In the data rows, 128 means zero.
Here are some points:
207 154 113 166 147 106 159 143 150 134 157 129  53 119 145  66
135 117 102 180 144 118 107 121 136 132 115 147 153 103 143 133
124 125 242  82  90  48 153 114 134  98 134  80 191  92 145 200
115 255 131  59 142 110 100 118 153 177  52 255  15 146  50 116
 77 200 178  27  37 214 128 238 137 173  52 255  66  91  43  92
128  59 138 135 143 132 127 172 133 137 146 137 129 167 129 124
 85 115 129  62 113  96 109  73  61 104 112 132 185 164 181 136
214 160  89 183 142 100 124  80 103 129  85 195 130 163 132 143
119  63 175 167 118 115 114 138 143  48 164  27 141  87 155 107
163 124  57 190 176 123 129  79  75  53 167  82 157 173 162  45
115 123 221  22  74  90 152 116 116 107 106  73 192 104 121 126
135 112 213 130 183 166 148 115 162 101 191 127 165 123 139 173
139 164 144 101  86 122 110 126 102  77 118  97 156  93 159 107
135 110  22 138 150 132 113  55 110 123 166  64  97  97 162 112
120  76 132 160 198 146 105 120 145 127 158 111 147 129 126 179
117 112 147 160 146 133 172 123 116 119 162 113 159 172 114 110
138 208 119  26  59  87  56 209 144 183  53 245  38 126  55  53
 93 125 205  92  39 104 110 149  96 149 102 172  93 142 159 133
114  63 154  95 122 138 120  48 103  86 192 114 255 115 165 190
132  78 109 131 126  71 158  86 109 119  99 129 159 151 107 156
134  86 101 134 134 108  59 100 132  84 124 116 155 128  67 132
174  77  49 209 184  93  92 118 166 138 138 134  88 167 118  85
173 128  73 179 153  83 108  71  83 105   4 109 152 131 162 117
153  83  59 139 136 128 108 142 113 202 147  93  88 131 102 100
105 137 171  97  79 130 129  94  77 125  30 106 191  94 190  68
148  98 156 159 149 115 153 123 174  74 212  18 146 100 153 131
 97 179 253  31 109 108 194 128 108  99  97 115 194 133 162 100
 69  94 105 115 145 106 119 157 112 139 130 107 158 142 112 116
136 135 110 130 141 133 157 121 109 136  82 146 139 142 105 120
150 188 139 171 253 161 159 139 152 145 255 144  62 190 200 168
133 118 255  93 105 139 107 127 128 160 167  73 166  72 174 166
 83 182 132  79  94  98 145 193 164 255 120 199  52 171  86 111
113  80 209 101 104 113 174  97  82 103 109 103 241  97 182 135
 81 118  70 190 190 142  70 101 142 117 201 111 165 139 134 173
 92 144  74 150  59  64 121 119  80 146  97 109 118 113 119  93
106  77 139 149  83 107 113  62 102  69 131  90 218 136 171 166
125 134 140 120 143 124  95 135 108 124 121 134  97 151 137 191
103 128 153  94  75 119 143 111 161  62  53 165 118 111 144  72
143 150 167  57 147 145 172 182 146 144 111 143  69 103 120 124
150  74 122 154 154 117 168 119 124 140 186  94 133  94 181 123
 91 190 152  74  98  99 105 131 116 169  11 152 117 123 135  88
124 158 158 105 150 153 141 120 127 116 101 106 145  94 152 142
 80 134 112 121 144 229 107  75 151  78 132 150 138 134 146 148
145 149 126 129 174 112  92 128  50 104 230 141 151 136 112 139
133 159  57 101 207 141 127 241 167 180 102 162  59 198  62 131
157 173 196  52  46 127 115 242 177 172 120 247  60 135  48 113
153 161 111 161 172 174  73 119 110 177 127 163 139 151 106 150
143 133 102 170 147 138 139 100 135 133 102 136 143 154 140 127
152 147  90 102 161 163 126 127  94 122  87 130 112 131 107 140
113 115 190  40 131 155 108  83 174 102 139 107 166  55 142 141
114 212 161  26 106 168 137 187 125 156  87 247  82 126  83  82
 99 135 171  85 120 165 189  86 121 133  96  91 192 106 141 120
116 123 138 135 124 176 146 142 106 159  99 131  12 116 166 129
188  82  73 186  63 134  96  96 155 110 168  86 159 162 123 107
177 147  50 120  97 134 144  83 111 151  78 142 133 124 118 121
 43 111 126 174 137 142 141 162 152 148 160 247  96 133 116 144
131 123  33 125 195 171 101 109 102  98 173  80  81 137 118 125
145  84  84 140  97 205 117 246 137 135 156 101 111  94 159 103
Then 10 other points, each followed by its number:
119 197 175  44 106 103 172 204 169 129  91 210  88  97 232 108 0
169  94  82 157 119 155 117 134 108 199 104 117 143 173  87  97 1
117 132 195 111 168 124 165 139 133 107  93 109 142  98 192 106 2
124 144 126  54 122 181 172 120 129 121  64 169 125 143 124 124 3
130 119 227  85 116 126 154  85 152  86 165  74 184 135 139 140 4
143 154 112 112 146 145 146 135 119 144 110  90 164 110 134 137 5
137 145  82 203 158 124 136 123 103 179 145 130 125 157 143 231 6
115 204 125  86 166  85 118 184 141 160  52 202  12 160  63  95 7
116 133 151 159 104 148 114 100 160 113  78 247 152 113 134  78 8
130 125 131 112 147 123 120 147 132 124 117 110 125 119 141 164 9
Which of these numbered points is nearest to each point below, looking only along the 3 directions in which the first points spread most? Its number follows each.
129 102 145 136 126  95 130 112 113  96  92 119 150 126 166 116 > 5
130 149 107  96  99 107 228 132 117 132 233 165 175 148 125  75 > 9
131 186  99  64 147 127 136 183 137 122  97 255  35 194  94 124 > 7
116 142 255  64 143  96 185 118 127  65 110  71 216  99 148 132 > 4
 74 127 113 175  21 114 110 106 115  80 152 117  96  97 139 155 > 5
100  82 138 152 112 137 169  97 135  84 167  58 236 104 186 139 > 4
140 146 216 119 155  90  98 145 149 100 184 140  99 108  27  82 > 9
118 102 118 145 107 103 121  94  92 102  94 126 152 114 110 129 > 5
128 148 202 121 155 121 144 111 104 113  92 143  87  81  39 127 > 3
118 157  72 162 131  79  99 116 107 143 127 162 118 172  63 130 > 1
168  98 102 174 167 166  80 139  92 181 178  92 105 129 146 146 > 6
136 236 130  82  82 136 179 111 110 119 142  76 181 104 158 137 > 2
 95 139 188  49  84 143 140 228 164 128 124 179  56 122 127  91 > 0
103 130 112 117 114  61 122 141  92 114 104 107 114 126 121  62 > 8
103 129 160  89  81 119 138 129 146  80  94 161 118 118 104  99 > 3
115 204 182  55  76 112 185 201 146 149  96 171  56  86  74  98 > 0
113 106 105 129  89 162 145 155  65 126 205 125 117 128 113 189 > 9
120 198  63  62 175 118  99 190 213 200  92 207   0 198  63 102 > 7
106 125 133 114  81  88 164  95  77 139  82 134 139  87 159  71 > 8
132  85 195 138 142 145 131 160 159 135 166 147  88 139 143 100 > 9
 93 185 128 104 121 136 144 178  99 162  57 255   0 172  89 115 > 7
183 170 171 101 132 104 181 117 129  93 120 103 152  93 191 132 > 2
136 133 109 190 165 120 142 136  79 146  93 141 103 164 111 108 > 1
140 107  78 196 166 224 111 154 171 151 178  51 146 148 101 111 > 6
119 138 243   4 137  97 157 217 156 125 152 189 110  81 146 118 > 0
146 127 126 109 133 145 162 174 129 116 161 115 140 140  59  61 > 9
169 132 145 165 120  92 152  98 129 108 119 105 143 138 112 154 > 5
166 148  77 225 157  97 129 162 146 208 163  55 131  80 116 151 > 6
112 168 126  60  78 139 106 225 112 181  62 239  13 136  82 106 > 7
140 114 123 152 112 121 106  79 126  77  99  95 156 107 130 153 > 5
110 140 137 193 139  95 119 175 161 107  22 108 115 125 128 113 > 8
152 185  74 185 138 130  63  84  59 220 112 163  80 174 171  81 > 1
188 121  94 185 169 168 139 129 160 153 171 125 109 176 144 219 > 6
126 154 104   0 215 127 156 232 141 134  52 255   8 129 136 117 > 7
115 107 105 133  52 125 154 154 139  52 135 100 134 135 120 132 > 5
106 201 132  94 156 137 100 172 146 186 128 226  50 145  61  92 > 7
149 128 203 106 123 105 123 156 126  59 133  67 221 116 136 124 > 4
 35 116 162 116  53 194 194  67 150  91 110 109 196 101 242 142 > 4
141  51  73 187   0 123  89  95 129 120 204 118 181 139 194 128 > 5
117 199 139  92 147 142 163 183 151 133  83 197  36 157  97  80 > 7
155 155  77 148 155 125 112 211  86 186 108 201   0 126  57 129 > 7
159  79 233 112 120 145 107  96 109  86 118  69 188  95 177  75 > 4
 88 100 144 104 101 130 157 110  52 191  89 148  88 159 138 127 > 8
142 100 100 151 136 134 126  97  90 111 117  99 190 137 146 125 > 5
 10 186 135  73 125 113 170  85 105 122  54 157  82 136 154 105 > 3
 93 148 109  99 120  99 114 108 154 106  92 131 170 168 131 140 > 5
144 149 181  84 119  82 149 116 118 100 174  62 166  66  72 118 > 2
118 157 192 109 118 140 138 118 160 157 116 117 152 125 123 133 > 2
135 110 158  82 104 119 248  77 172 105 154  95 139 115 128 158 > 2
145 123 136  88  75 161 119 114  99 106 146 105 130 115 255 150 > 2
127  90 137 155 144 117 118  72 124 151 145 131 158 142 150 125 > 5
110 126  89  85 154  85 123 104  96 109  82 141 147 123 133 100 > 8
